In the data rows, 128 means zero.
Each row below has a hidden score, from 0 to 30, with 15 about the middle. What is it? The score is a weighted sum of the row's numbers plus the product of two more (or one squared), each taken from its middle value.
[ 97 135 142 167 156 174  82 171 138 121 105 186 104 141  92 177 158 105 164  97 146 132  72 191 195 105  64  80 117 117  64 147]: 16
[ 94 105 150 146  88 118 154 105 153 157  86 110 150 104 132 125  91  97  70 121 126 133 108 114  87 137 161 185 164 176 146 142]: 16
[ 76  83 123 182 147 174 120 132  98 162  83 172  92 158 104 128  90 114 136 138 143 137  93 176 187 118  82  85 180  80  63 162]: 11
[172 150 131  80 134  96 160  74 132  92 154  74 173 130 108  98 118 148 122 139  88 131 158  81 100 147 189 154 112 164 176  99]: 10
[123 108  94 141 125 124 162  95 126 142 119 107 153 122 140 107  68  92 105 167 100  91  90  96 104 130 194 188 132 152 144 114]: 18
[ 87  94 128 179 110 151 126 146 141 169  78 155 118 114 110 121  95  68 128 111 124  92  76 150 154 145 132 133 160 145  89 171]: 15
[ 99  88 113 181 111 150 134 141 134 161  64 153 134 105 109 113 123  92 104 107 120 134 104 163 135 131 121 130 165 106  95 176]: 11
[127 147  98 116 145 126 121 111 153 132 126 108 125 110 137  70 109 139 135  64  99 150 126  93 110 138 162 161 108 157 177 149]: 12
[129 127 115 142  73 124 117 172 145 141  92 170 116 136 135 143 180  95 116 103 159 144  93 116 100 128 121 138 141 103 134 189]: 6
[178 138  96  86 170 126 172  66 117 150 141  64 148 115 129  65  66 171 132 204  88  91 152  73  97 152 176 136 136 126 152 102]: 18
[138 147 133 106  91 102 113 117 160  86 146 121 128 128 149 132 186 116  99  80 139 144 140 124 105 167 132 184  84 167 171 152]: 10
[114 105 113 157 118 126 103 187 148 114 108 150  96  92 112 159 118 117 137  90 168 142 102 160 181 124  96 105 132  95 115 203]: 11
[114 110 153 185  88 135 135 169 113 184  98 191 102 144 138 172 150  82  83 115 166 148 105 186 133 114  59  84 171 101  71 110]: 10
[177 158 142  60 222 135 130  72 120  90 195  67 140 137 110  64 104 180 180 196 104 108 162  90 162 105 148 114  72 160 172  46]: 17
[116 109 161 168  66 127 137 170 131 184 101 203 118 139 140 221 170  78  74 136 163 153 127 160 100 130  68  75 183 102  52 110]: 16
[107 106 124 142 107 132 149  88 144 153  96 119 144 125 110  78  74 110  95 138 102 120 100 132  98 136 192 176 136 181 152 114]: 15
[178 117  78  99 147 111 202  67  86 193 132  75 126 148 143 112 123 171 105 191  78  97 174  69 106 116 173 121 157  94 105 139]: 29
[188 168 155  61 217 118 128  75 118  84 195  83 130 149  97  68 138 192 188 176  94 120 171  95 162 115 136 112  53 184 161  46]: 12
[156 144 191  96  91 127  62 183 170  52 194 152 119 157 142 178 225 136 129  98 188 167 137 157 124 114  79 105  70 152 137 108]: 15
[112 103 124 171  71 122 130 185 130 150 107 171 110 143 142 190 176  97  69 171 178 140 125 160 117 131  68 100 165  81  76 158]: 8
[ 71 119 147 177 130 161  98 171 131 142 108 196 100 145 116 192 129  89 146 149 166 124 101 192 183  90  51  74 158  81  70 131]: 13
[ 90  93 133 160  92 102 154 127 141 152  84 156 146 112 148 146  82  65  78 122 128 122 114 133  96 120 158 157 169 158 118 150]: 13
[ 99 108  95 142 119 123  90 169 166 130  91 183 113 135 147 138 112 137 144 123 149 147  93 149 132 131 108 119 119  84 140 164]: 9
[ 86 128 109 172  98 115 102 178 144 153 100 151 120 122 132 149 145 109 133 106 172 121 112 175 143 121 102 128 141  70  98 155]: 15
[ 88 113  92 169 177 171 109 142  92 132  95 156  99 166 102 114 103 109 194 124 146 117  90 162 226  94  89  93 135  87  82 172]: 12
[ 89 130 136 157 180 159 110 124 112 148  75 136 114 164  89 109  34 125 196 114 129  91  55 144 195 122 136 116 134 108  96 169]: 17
[148 100 153 116  77  91 149 114 161 121 146  94 176  82 143 150 121 130  98 117 107 124 116 118  82 159 167 155 136 122 178 114]: 14
[106 139 119 183  67 142 120 156 106 164 106 170 134 119 142 172 125  86 101 120 144 152 118 152 118 119  90 124 176  85  76 157]: 20
[177 155 118  69 157 105 114 119 135  74 189  79 131 138 135 102 145 165 147 110 122 125 178 107 113 148 155 142  66 182 179  80]: 18
[ 85 121 131 174  92 133 123 165 121 167  67 168 106 115 135 182 138  81 116 104 142 147 136 144 125 125  98 135 162 117  89 168]: 21
[186 153 113  82 101 109 107 153 167  71 167 110 132 116 149 149 222 156  87 126 145 144 181 119  96 136 129 148  70 143 172 107]: 14
[ 59 122  83 153 168 146 127 135 139 152  75 140 121 166  99 128  46 123 141 102 135 106  43 148 176 104 141 140 154 115  95 184]: 14
[120 127 181 130  82 111 189 106 145 142 115 107 170  98 118 146 107  66  66 141 100 146  86  88  73 145 180 168 152 150 154 132]: 1
[107 130 147 136  89 141 131 119  96 188 101 121 144  92 123 124 143  91  87 117 127 151  94 120 109 127 158 171 160 102 108 191]: 13
[129 118 121 132  86 105 215  97  99 184 128 104 139 160 162 187  80 109  62 162  92 127 192  90  31 137 151 151 189 113 106 103]: 21
[107 121 154 149 153 172  91 178 112 110 111 157  84 184 108 126 130 126 240 136 156 135  98 179 217  81  67  90 106  76  65 159]: 16
[165 132 189  91  81  93  98 166 165  64 181 126 145 131 153 164 183 123  78  74 191 172 143 136  84 142 108 155  89 162 171  94]: 28
[ 98 120 150 182  93 117 132 152 117 174  72 194 114 115 128 203 129  92 103 125 152 147 128 183 122 116  74  86 177 114  70 138]: 21
[141 132 131  98 142 141  89 139 143 102 148 105 133  91 149  72 150 141 144  34 122 148 125 138 138 132 143 148  90 153 158 159]: 19
[ 78 121 112 181 118 125 125 152 113 157  71 155 126 115 112 138  92  87  92 130 122 134  84 149 144 134 141 143 150 135 103 162]: 12
[188 152 112  67 181 101 134  75 111 103 181  84 138 119 108  62 145 163 154 142 112 122 187  91 123 147 157 152  77 174 183  71]: 14
[110 160 176 102  96 121 160  77 160 119 120  89 157  96 118 123 109 114  89 146 102 144 154  97  74 154 188 180 132 143 168 120]: 10
[154 116 165  98  73  97 159 101 166 101 140  92 169 117 144 156 140 119  66 174  99 143 158  94  55 164 176 166 134 172 168  73]: 16
[182 136 121  57 182 116 119  86 132  93 189  80 143 118 127  93 180 165 140 171 120 116 182  98 127 121 154 128  62 181 190  62]: 10
[118 131 128 153  79 130 114 188 120 144 122 152 138 117 159 191 156 105  90  41 125 158  84 161  98 123  91 134 161  98 123 163]: 15
[138 158 177  73 140 106  73 154 131  43 215 134 123 133 140 157 236 136 141 123 168 174 164 135 128 119  97 136  48 171 168  76]: 12
[145 137 146 118 110 138  88 126 159  93 146 114 157  91 140  84 149 136  76  91 118 142 121 106 107 156 147 145 114 168 192 137]: 18
[140 151 170  83 114 119  67 181 158  37 200 148 130 155 146 169 216 115 118  91 190 161 144 153 131 131  89 135  63 165 145  85]: 19
[112 107 114 169  78 118 119 162 147 153  89 170 119 157 137 158 135  99  85 101 129 150 177 138  89 120 104 117 166 149  92 182]: 28
[120 100 160 184  77 118 141 158 109 176  88 174  95 130 111 205 162 107  92 151 141 133 110 183 129 130  74  99 181 100  56 151]: 14
[113 101  85 144  81 111 115 149 134 152  95 140 136 150 140 182 119 106  83 112 131 150 114 141 130 157 118 149 130 133 129 189]: 19
[164 132 132  73 192 129 135  73 113 113 161  83 143 122 120  48 102 177 185 163  84 114 173  80 137 142 169 143  83 160 169  61]: 16
[ 80 151 105 172 172 147 105 140  95 153  95 166  87 171  99  95 126 108 219 146 150 113  70 179 195 106  80  88 150  62  86 144]: 6
[161 152 180  69 119  95  82 149 156  41 210 125 131 150 145 149 206 143 144 125 161 157 174 133 122 128 105 121  44 214 173  71]: 14
[182 133 142  75 121  93 123 118 148 100 168  82 154 137 141 124 159 155 112 115 147 125 170  91  88 147 150 157  76 178 198  82]: 12
[117 129 105 143 122 123 144  91 147 125  99 111 170  85 128  83 114 122 108 159  98 107 118  85 112 151 181 161 131 144 150 135]: 12
[ 84 112 121 158 161 155 131  91 134 136  66 138 126 117  99  83  54 124 161 143  98 108  79 139 193  83 170 132 160 117 119 148]: 13
[ 81  88 164 171 115 140 147  84 143 150  92 148 132 116 105 107  55  63 102 138 103  95  96 145 129 103 182 167 172 152 129 131]: 11
[ 72  88 105 180 125 167 123 163 114 151  71 147 131 153 120  99  80 117 154 131 131 115  92 148 133 130 122 113 157 105  84 189]: 17
[203 138 101  65 150 106 216  48 101 160 163  50 136 123 128 114 108 183 100 197  70 127 211  73  80 145 154 106 144 158 148  95]: 17
[ 98  87 116 155  77 119 152 107 177 141  92 125 135 119 127 114  97  97  92 137 123 154 101 140  93 136 173 162 160 137 130 135]: 18
[ 89 104 132 177 133 149 113 170 117 168  89 165 104 126 132 124 124  88 149 142 138 119  67 163 186 105  76 104 191  82  60 157]: 14
[203 131 132  61 181 116 191  48  96 132 190  59 134 112 123  99 127 174 139 165  65 124 197  69  99 141 163 126 104 163 170  54]: 11
[143 118 172 119  53 110  96 148 167  98 145 152 146 120 166 208 167  88 102 108 162 157 139 126  72 152 121 135 121 129 150 138]: 12
[122 131 166 129  79 115 157 115 169 122 109 105 175 120 122 130  97  92  71 140  96 116 106 109  68 151 182 170 156 173 159 103]: 13
[ 79 112 179 177 147 147  96 143 102 165  90 170  99 100 115 116 114 112 165 121 151 123  64 178 187  93  89  95 163 110  79 169]: 14
[ 99 112 157 165  60 114 141 161 160 169  85 154 132 106 123 192 116  85  65 144 142 118 113 162  92 142 111 130 174 127 119 147]: 13
[131 122 161 110 146 131  58 189 126  44 166 152 124 142 129 126 157 128 179 120 186 156 127 145 154 118  99 131  67 106 157 118]: 25
[ 94 133  93 157 111 147 114 144 152 153  88 135 108 126 133  97  78 118 133  92 117 103 100 146 147 122 148 155 151 107 143 147]: 17
[ 71 147  94 182 114 149 126 142 149 163  73 159 105 124 130 135 120 105 112  99 135 129  63 160 139 125 127 123 148 102  96 160]: 15
[100 123 140 126 167 145  47 172 125  73 151 145 107 195 127 122 157 153 200 139 164 127 110 152 194 106  82 100  79 146 115 137]: 16
[127 125 123 115 159 133 143  96 125 123 110  90 146 136 104  81  70 119 121 136 111 105 100  99 137 144 191 180 123 110 170 119]: 11
[132 122 183 156  44  90 144 161 151 142 110 155 150 104 156 172 169  92  51  94 133 154 139 129  67 146 112 152 166 162 115  94]: 15
[115 124 125 192  93 133 136 135 130 175  85 196 113 120 132 182 127  89  95 144 164 139 138 173 120 105  66  77 170 113  60 146]: 19
[119 109  91 144 112 140 127 106 127 115  81 129 157 100 130 129 124 139  99 131  98 121 122  99 117 143 167 170 136 150 141 159]: 17
[124 119 127 153  79 124  98 198 150 132 130 158 134 136 134 163 180 132 103  71 189 140 125 150 117 124  71 113 120  98 131 152]: 11
[104 130 128 183  90 113 121 175 116 172  92 156  85 161 131 175 167 104 100 133 145 137 114 163 128 121  76 103 180 108  80 161]: 14
[156 123 194 126  50 110 126 171 173 119 121 145 151  80 134 209 217  80  48 100 155 156 143 132  76 141 111 133 145 113 130 152]: 6
[210 124  71  74 194 119 196  51  80 145 176  57 125 121 125  90  92 201 134 229  75 117 197  69 114 130 158 112 130 121 126  74]: 20
[ 59 136 131 148 190 167 133  94 115 154  93 100 122 125 108  85  68 157 173 132 109  90  67 123 190  98 169 117 128 109 120 140]: 20
[126 133 145 151  39 111 154 142 144 135 123 160 150  97 146 185 143  72  54 107 144 139 100 130  76 130 119 144 161 164 139 159]: 11
[104 127 125 190  96 117 139 190 123 169  97 170 113 129 101 166 131  76 112 124 153 130 123 188 138 124  75  78 188  87  57 136]: 11
[204 153 113  88 173 126 217  43  81 166 172  60 123 132 126  66 109 204 131 198  71 115 202  59  80 117 165  99 133 118 120  85]: 17
[171 163 157  65 213 128  93 104 120  58 216 103 128 161 113  83 167 171 188 158 126 130 155 119 181 112 115  97  42 181 154  42]: 13
[214 128  87  91 177 119 253  46  46 200 180  66 102 158 118 127  87 190 146 255  83 129 212  76  80 113 112  54 193  93  72  59]: 13
[186 140 122  65 177 105 115  81 126  91 188  83 140 120 128  79 166 163 169 136 109 113 161 114 120 144 149 139  68 179 179  92]: 14
[ 94 116 123 182 117 154 126 172 128 167  98 174  93 148 126 130 103  65 110  90 152 150 135 164 164 103  80 108 174  78  53 166]: 13
[ 95 141  97 147 112 129  90 175 121 142 112 166 124 112 159 178 115 115 136  77 150 150  92 139 136 128  95 115 132 112 120 194]: 22
[150  96 154 102 117 107 161  68 139 116 132 100 169  98 125  86 112 144 118 133  67 139 148  85  92 155 190 146 143 148 172 114]: 8
[174 116  83 127 150 119 232  77  47 198 130  90  97 174 162 106  76 167 129 242  82 114 171  71  93  99 129  84 203  63  76 144]: 18
[ 91 112  88 150 198 191 102 127  93 140  96 141 107 160 107 113  82 148 224 145 128 136  47 138 228 101 108  99 125  68  84 127]: 14
[114 114  69 156 142 160 122 153 138 134  88 165 106  96 137 136  71 130 160  91 141 118 121 126 179  86 126 126 145  42 109 174]: 16
[178 138  84  77 161 103 173  57 100 118 168  61 169 137 119  69  99 177 128 187  83 116 162  77 105 149 183 139 117 173 152  84]: 18
[152 146 146  91  94  86 182  84 142 129 160  78 165  84 120  96 135 133  81 165 104 136 165  85  68 159 189 129 138 185 165  96]: 9
[137 123 151 115  94 116 155  78 126 126 126 105 159 127 148  91 109 110  87 150 103 120 163  90  72 159 183 173 131 154 171 112]: 11
[143 104  84 111 111 117  95 184 136 125 114 124 125  75 144 175 144 113 108 103 166 126 141 137 122 177 124 129 123 126 166 138]: 16
[196 117  84  87 155 112 219  49  96 188 153  89 106 116 128  86 129 172 121 182  75 116 190  66  73 144 162 119 157 113 135  88]: 9
[166 150 110  77 226 145 146  45 103 109 167  75 134 151 100  62  97 194 197 208  74  94 149  78 164 116 164 110 102 137 155  54]: 12
[ 92 121 147 132 139 154 154  94 111 129  97 101 148  91  94  78  64 125 129 139  95 117 132 117 131 120 198 163 132 118 166 126]: 11
[ 82 110  94 170 150 176 107 141 112 138  78 153 102 137 110 102  91 141 176 112 113 125  41 120 175 137 117 137 161 112 106 164]: 15
[100  91 133 145 114 138 111 132 123 137 128 110 141  95 114 122  92 114 118  65  95 100 120 133 138 124 172 162 165 134 148 161]: 20
[ 98 140 155 157 120 145 114 177 109 149  79 137 119 135 107 115 154 136  90  71 144  95  51 147 155 137 128 145 150  98 104 181]: 12
[191 147 131  62 138  96 135 100 147 106 186  78 148  99 139  97 166 153 126 124 120 119 151 102 100 154 158 162  82 169 186  65]: 19
[113  96 142 145 114 125  93 201 165 103 127 186 102 144 143 167 159 113 143  50 182 125  95 146 173 124  87  99 105 102 106 168]: 14
[ 93 102 146 170 171 149 120 148 108 151  79 162  89 138 115 105  61 128 221  86 124 122  80 163 197 108  88 109 155  89  81 147]: 15
[132 148 137 117 133 126  68 165 153  77 149 137 120 126 141 110 156 154 143  75 154 116 143 141 157 142 113 123  73 131 169 132]: 15
[154 157  85  72 191 140 128 100 111  85 161  82 141 115 134  68  98 184 177 136  98 108 153 101 158 144 160 129  85 149 166  81]: 19
[184 155 122  73 147 103 154  73 132 117 170  72 149  88 124  97 120 149 115 145  95 118 179  84 113 143 183 164 100 171 174  67]: 19
[157 129 128  98 102 113 105 159 190  76 142 125 147 122 150 146 169 119 107  77 113 134 168 109  93 128 141 164  97 156 187 128]: 12
[109 109 112 140 136 144 117 139 154 119  90 108 148 130 123  71  60 113 127 137 115 112 114 111 152 149 169 152 127 104 140 160]: 15
[ 88  88 165 138 102 127 155  88 140 164  91 113 176 131 124 120  86  88  87 103 103 100 119 121 105 129 188 166 154 178 139 122]: 21
[104 131 113 145 153 150  80 174 114 105 120 161  93  92 143 143 156 128 178 110 204 133 114 177 174 124  81 103  92  83 112 127]: 18
[197 167 141  63 153 103 128 107 140  92 197  72 145 117 131  95 128 146 112 149 109 115 222  89 108 151 147 147  77 177 193  58]: 19
[162 156 119 103 108 116 146 109 142 106 117 102 159 108 149 100 106 125 118 106 126 112 117 113  91 158 170 162 117 120 205  92]: 8
[ 98 132 138 178 100 141 103 166 136 127  88 174  96 141 136 171 154  89 124 138 180 145  85 186 156 119  63 113 159  73  93 136]: 12
[131 156 172  92 163 139  63 155 154  23 219 139 117 193 136 134 195 107 176 102 168 147 144 153 178 108  90 110  35 183 139  56]: 13
[ 91 130 137 186 118 140 110 186 106 162 104 178  95 169 101 184 147 105 145 136 169 127  89 197 157 111  57  69 157  97  47 139]: 15
[ 92 155 109 127 113 122 155 120 159 132  98 124 150 147 123 110  95 136  79 130 108 126  69 141  88 144 187 157 127  98 147 130]: 7
[201 123  97  66 179 106 183  44 116 154 191  52 135 113 127  77 138 175 139 194  84 115 192  65 100 132 164 125 113 163 156  61]: 13
[105 125 103 172  68 128 153 160 126 168  98 182 107 125 141 205 142  58  64 113 163 135 117 146 126 147  90 115 187 110  69 139]: 11
[204 136  89  96 181 130 255  45  35 207 165  75  98 167 111 115  84 188 170 255  69 113 195  76 105  99 114  51 189 102  58  66]: 20
[130 136 111 134  73 136  97 191 165  78 146 159 125 139 153 212 219 113  84  86 198 176 142 156 102 138  63 116  94 174 112 116]: 17
[110 146 127 183 149 173  93 169 114 129  83 179  87 148 106 155 115  91 177 117 131 146 125 174 189 105  69  70 149  88  70 135]: 15
[178 132 132  69 173 129 157  65 150 119 173  75 130 136 118  64 108 171 126 147  79 106 154  75 116 153 175 141  92 167 175  90]: 10
[109 139 124 115 179 163  85 137 102  78 122 127 111 157 136  77 162 143 224  81 145 112 130 121 194 128 113 133  81 116 121 163]: 18
[147 163 189  73 182 142  68 136 138  25 219 128 112 174 116 127 187 144 202 152 156 135 141 138 188 102  94 106  36 191 152  40]: 15
[ 78  92 146 186  88 141 151 145 130 172  87 168 153  74 122 113 125  74  91 128 100 112 101 153 104 120 139 149 158 143 111 133]: 15
[ 94 136 117 127 145 135  68 152 150 102 140 150 123 111 138  88 153 147 166  99 119 127 129 138 161 135 116 144  94 114 122 183]: 20
[122 133 100 131 115 130  84 160 138 125 113 164 141 124 124 158 125 146 100  82 137 110 105 117 141 156 132 134 106 120 173 143]: 18
[228 132  95  79 155 100 226  49  61 185 165  65 137 138 121  91 130 181 114 219  77 115 221  62  93 140 148  91 161 106 128  49]: 10
[105 114  72 117 119 124 129 120 146 103 131 112 166 101 129 115 131 134 121  84 109 111 115 118 124 150 172 173 123 136 140 171]: 17
[102 100 176 140 175 164  78 166 118 102  96 171  87 173 108 161 124 132 214 126 163 126 127 166 203  90  85  96 107  63  74 161]: 16
[127 129 184 150 135 159  67 170 146  92 129 192  85 144 116 169 172 120 175  91 161 141  72 184 188 108  57 103  97 119  97 128]: 12
[175 146 122  82 108  97 153  95 140  99 168  82 163 128 133 105 107 136 123 152  82 125 207  94  58 149 171 173 115 179 175  98]: 21
[101 127  77 136 191 162 125  89 112 133  96 105 128  96  91  68  81 151 198 155 104  94  88 125 154 115 172 136 134 118 146 135]: 16
[ 75 124 111 180 162 141 118 131 101 165  62 161 119 126  94 117  91  99 160 118 130 139  71 152 155 101 120 145 165  93  93 162]: 11
[107 112 147 175 111 160 114 193 113 177  95 162 104 135 140 135 129 129  96  60 137 126  86 165 148 106  91 107 156  81  94 153]: 19
[163 158 131  77 168 122 135  91 124  99 163  75 142 141 125  66 121 166 129 129  93 109 174  88 139 140 172 153  77 148 176 102]: 14
[ 90 122 104 160 168 155 105 147 101 137  80 163 101 145 125  89 144 116 191  99 134 130  76 161 187  88 117 103 139  68  95 177]: 11
[ 70  99 184 180  85 125 151 105 120 158  91 151 140 111 117 128  83  75 101 145 114 111  67 164 117 123 167 131 173 132 116 146]: 10
[ 84 111 126 188 115 140 123 170 126 156  92 188 113 106 107 154 135  99 132 130 151 123  99 177 159 114  73  59 170 104  81 168]: 15
[108  98 113 140 138 137 120 133 118 130  94 136 130 127 142 107  89 113 140  85 121 114  76 122 156 122 161 157 119 106 157 173]: 10
[107  98  93 143  93 103 139 152 185 163 101 144 135  71 147 124 123 130  93  66 144 152  90 127 101 139 151 145 141 135 138 117]: 14
[116 145 106 105 195 149 102 137 101  67 130 105 111 131 120  86 100 172 203 111 132 125 107 115 186 113 157 139  80 148 141 121]: 19
[151 147 115 108 118 112 105 124 149 120 148  93 151 118 159 133 139 143 129  55 127 124 148  99  93 144 153 163  97 139 168 133]: 19
[152 131 131  92 126 101 144  94 148 112 147  84 158  88 128  83 135 146  97 124 103 122 169  90  92 145 176 182 123 162 182 106]: 18
[ 90 159 165 154 177 190  80 149  95  74 120 145  89 197  95 109 159 134 237  81 160 117  83 167 225  91  80  82 110 119  80 137]: 15
[190 146 127  69 136  97 187  74 107 127 181  92 146 112 139 108 125 158 104 168  80 125 184  68  66 145 176 150 113 152 177  61]: 10
[151 144 181  88  90 102  99 167 170  78 174  94 149 124 158 166 209 130 108  78 160 148 125 117  84 160 115 157  90 150 179 108]: 14
[218 141  99  56 208 116 180  68  89 124 196  62 130 139 107  83 129 191 151 221  78 120 198  72 114 111 150 107 103 139 165  39]: 10
[103 123 200 110 165 157  62 176 155  30 166 154 108 157 128 140 169 111 191  87 179 147 145 162 183 122  77 111  58 157 118 105]: 14
[195 164 130  58 194 112 125  87 125  64 215  81 132 121 118  77 168 184 159 178 124 123 197  99 134 123 139 120  54 170 165  48]: 21
[188 139 126  98 135 109 188  76  94 164 143  63 128  92 131 114  99 141 105 148  82 124 139  75  83 136 183 158 140 153 167  99]: 13
[190 129  64 109 169 121 234  52  70 218 156  70  99 143 134  90  82 189 145 215  72 113 198  82 100  99 128  79 192  85  78 108]: 21
[107 111 107 161  55 122 143 161 137 180  97 166 139 113 131 157 149  94  71 109 143 135 133 144 111 124 104 127 197 116  91 145]: 16
[125 145 104  82 194 146  88 128 141  72 145 101 126 153 111  99 173 160 217 111 146 113 139 136 197 115 119 134  56 141 133 123]: 15
[ 96 110 119 154 160 145 101 136 118 169  96 165  94 159 129 134  67 100 172 118 109 106  47 147 184 108 114 125 153  93  99 199]: 17
[113  96 139 183  86 126 147 172 134 183 104 188 123  95 121 201 160  95  77 173 166 139 121 160 105 126  54  89 172  95  64 132]: 10
[100 135 149 179  64 135 132 168 161 169 103 191 105 160 128 212 177  76 100 129 154 135 101 151  88 123  73  94 169 100  76 151]: 19
[125 120 130 176 103 136 143 167 123 171  81 171 103  90 149 152 122 108 118 131 132 126 118 156 136 134  77 100 138  98  79 188]: 26
[117 117 129 126 152 154 165  69 111 147 108 105 135 124 140  65  13 135 131 128  65  96 108 105 126 127 197 129 170 163 128 124]: 21
[208 135 118  66 142  98 206  46 119 160 176  65 154 111 125 107  89 183 121 200  72 116 195  62  85 130 167 117 134 156 160  63]: 16
[168 138 128  95 156 122 137  81 107 100 141  72 142 101 128  45 136 160 115 143  97 137 129  90 128 156 174 163  98 174 180 110]: 19
[100 104 144 178 136 170  92 139 105 170  97 172  86 176 130 123  86 153 164 127 147 120  49 148 172 101  84  96 148 101  88 171]: 18
[117 116 116 153 167 140  86 153 102 101 100 181  98 186 123 144 104 130 184 139 165 116  70 174 215 106  80  91  97 107 105 150]: 12
[118 117 171 136  58 112 154 151 157 135 101 134 161  97 143 155 166  87  62 101 116 126 116 109  98 160 143 166 156 112 137 140]: 8
[ 95 148 102 159  62 117 137 137 138 137 103 119 160 112 141  93 124 108 110 100 126 140 132 141  96 123 150 152 150 148 138 149]: 19
[ 67  90 139 187 136 168 121 120 134 151  72 134 145 152 119 132  52 102 118 131 102  93  66 131 149 122 150 154 164 131  92 138]: 20
[130 149 220  92 114 134  64 186 167  24 199 148 125 155 137 167 218 112 144  94 193 158 138 157 136 120  76 123  55 191 149  65]: 18
[145 147 125 106 142 112  94 120 138 106 141 103 145 113 122  94 124 157 132  97 121 156 165  98 124 130 149 158  94 114 173 169]: 14
[178 142 144  74 185 123 129 106 116 109 157  66 142 117 131  75 129 166 149 122 104 104 139  96 137 139 169 142  83 151 184  61]: 13
[ 86 110 132 171 111 158  89 173 124 133 119 175  95 140 118 224 113 106 139 113 162 128  60 181 162 135  74 106 169  70  78 153]: 19
[159 163 189  97  54 109 145 135 162 100 144 107 152 131 156 169 175 112  51 134 139 142 162 102  40 162 150 154 122 146 165  94]: 9
[108 100 113 184  90 134 127 165 141 188 101 169 115 112 136 144 151 104  91 137 141 137  98 161 127  92  82 120 177  91  75 159]: 15
[ 87 103 138 190 121 141 104 163 104 149  97 184 103 143 113 190 156  95 115 131 165 161  94 181 159 105  59  85 163  94  81 144]: 7
[164 107 111 101 135 112 199  56 109 172 128  86 139 120 136  86  93 158 104 156 101  97 180  72  73 150 172 132 171 122 134 134]: 14
[179 143 113  72 188 129 120  77 115  94 194  77 149 120 114  76 123 188 160 159 100 121 158  91 146 130 153 132  69 148 184  83]: 16
[172 152 152  68 179 131  82 137 152  33 214 106 127 149 120 110 212 154 166 131 142 143 169 120 141 119 111 116  40 198 170  49]: 18
[146 112 142 114 103  90 155  97 146 110 121  95 162 131 143 142 113 124  79 137 112 134 123  99  68 131 189 180 143 148 169  97]: 16
[130 124 137 112 102 135 163  91 124 121 119  83 169 148 109 100  90 134  93 140  97 100 143 104  84 131 191 186 133 164 155 142]: 17
[125 118 163 124  89 120 151  96 159 118 125 110 159 103 134  99 138 121  77 123  92 106 132  98  68 151 178 181 148 168 163 125]: 12
[ 90 114 152 137 121 119 150 104 144 125  98  92 147 119 104  85 102 107  96 156  99 125 108 109 117 142 199 163 145 147 150 137]: 7
[126 107  91 131  58 113 141 163 170 125 135 153 132 106 142 207 199 105  74  64 177 155 124 143  83 145  84 132 158 149  94 185]: 14
[ 67  97 191 139 120 147 140 135 135 167  84 127 156  65 102 113  76 119 121 163 106 103  65 118 130 136 177 157 135 120 136 155]: 12
[ 83 109 105 150 130 134 164  82 119 161  99 109 139 119 134 126  53 100 119 162  93 105  96 107 125 109 190 154 167 123 119 160]: 15
[ 91 118 103 192 100 128 122 149 135 180  99 168 106 147 100 221 145  84 130 142 157 145 117 175 140 126  52 100 176 119  52 131]: 16
[189 127  95  74 205 144 187  69  76 169 169  59 115 139 107  54  84 198 169 192  58 103 179  74 137 115 158 109 130 121 128  93]: 17
